B = [[2.43, 1.73, 3.00, -3.65, -1.45, 0.03, 1.17, -1.43], [1.09, -2.34, -0.57, 5.59, 3.04, -3.84, 0.98, 0.49], [1.98, 1.01, -0.12, -2.82, -0.34, -2.63, -2.25, -3.21], [-2.90, -0.84, -1.00, 1.96, -0.47, 3.11, 1.60, 3.39], [-3.70, -0.82, -3.04, 1.11, -0.38, 2.51, -1.03, 2.17], [2.19, -0.38, 2.72, 2.46, 3.43, -0.40, -0.60, -2.27], [1.61, -1.52, 1.42, 4.52, 2.20, -2.20, 2.59, 1.03], [-1.59, 2.03, -0.34, -5.31, -3.61, 3.25, -0.38, 0.48], [-3.68, -0.67, -1.83, 1.30, -0.65, 3.59, 0.58, 3.04], [2.17, -0.60, 3.15, 3.01, 1.85, -0.68, 2.89, 0.48], [1.97, 1.14, 5.24, -0.61, 0.68, 2.86, 2.31, -0.57], [1.58, 0.47, 3.78, 0.94, 2.71, 2.23, -0.36, -2.01], [3.36, 0.56, 2.09, -0.73, 1.56, -2.59, -1.32, -3.44], [1.69, 2.26, 4.56, -3.63, -1.01, 3.34, 1.18, -1.29], [-0.54, 1.15, -1.56, -3.88, -1.40, 0.15, -2.98, -1.95], [-3.95, -0.14, -2.77, -0.71, -1.71, 3.50, -0.61, 2.52]]
B[0,0] = 2.43
B[8,1] = -0.67
B[5,2] = 2.72
B[7,1] = 2.03
B[12,3] = -0.73
B[:, 1] = [1.73, -2.34, 1.01, -0.84, -0.82, -0.38, -1.52, 2.03, -0.67, -0.60, 1.14, 0.47, 0.56, 2.26, 1.15, -0.14]
B[7,2] = -0.34
B[1,7] = 0.49
B[11,6] = -0.36
B[:, 4] = [-1.45, 3.04, -0.34, -0.47, -0.38, 3.43, 2.20, -3.61, -0.65, 1.85, 0.68, 2.71, 1.56, -1.01, -1.40, -1.71]
B[12] = [3.36, 0.56, 2.09, -0.73, 1.56, -2.59, -1.32, -3.44]
B[:, 3] = [-3.65, 5.59, -2.82, 1.96, 1.11, 2.46, 4.52, -5.31, 1.30, 3.01, -0.61, 0.94, -0.73, -3.63, -3.88, -0.71]
B[4,7] = 2.17
B[13,7] = -1.29
B[13,1] = 2.26
B[8,6] = 0.58
B[12,1] = 0.56
B[14,5] = 0.15
B[1,0] = 1.09
B[15] = [-3.95, -0.14, -2.77, -0.71, -1.71, 3.50, -0.61, 2.52]
B[14,1] = 1.15
B[5,0] = 2.19
B[0] = [2.43, 1.73, 3.00, -3.65, -1.45, 0.03, 1.17, -1.43]
B[14,7] = -1.95
B[8,7] = 3.04
B[4,1] = -0.82
B[10] = [1.97, 1.14, 5.24, -0.61, 0.68, 2.86, 2.31, -0.57]
B[11,0] = 1.58
B[14,6] = -2.98
B[4,4] = -0.38
B[3,4] = -0.47
B[8,3] = 1.30
B[6,5] = -2.20
B[12,6] = -1.32
B[15,7] = 2.52

W = [ 2.64  1.72  3.85 -3.00  0.58 -4.72  3.06  2.44 -2.21 -5.97]
W[0]: 2.64
W[9]: -5.97
W[5]: -4.72
W[6]: 3.06
W[3]: -3.00

X = array([6829, 3855, 6144, 7358, 4725, 8211, 5649, 2407, 3512, 1834])
X[0]: 6829
X[4]: 4725
X[2]: 6144
X[6]: 5649
X[5]: 8211
X[9]: 1834

M =
[ 0.04  0.07  0.03  0.14 -0.02  0.13  0.00 -0.19 -0.04  0.02  0.05 -0.02
 -0.07 -0.03]
M[0] => 0.04
M[7] => -0.19
M[5] => 0.13
M[9] => 0.02
M[6] => 0.00
M[13] => -0.03
M[1] => 0.07
M[4] => -0.02
M[3] => 0.14
M[12] => -0.07
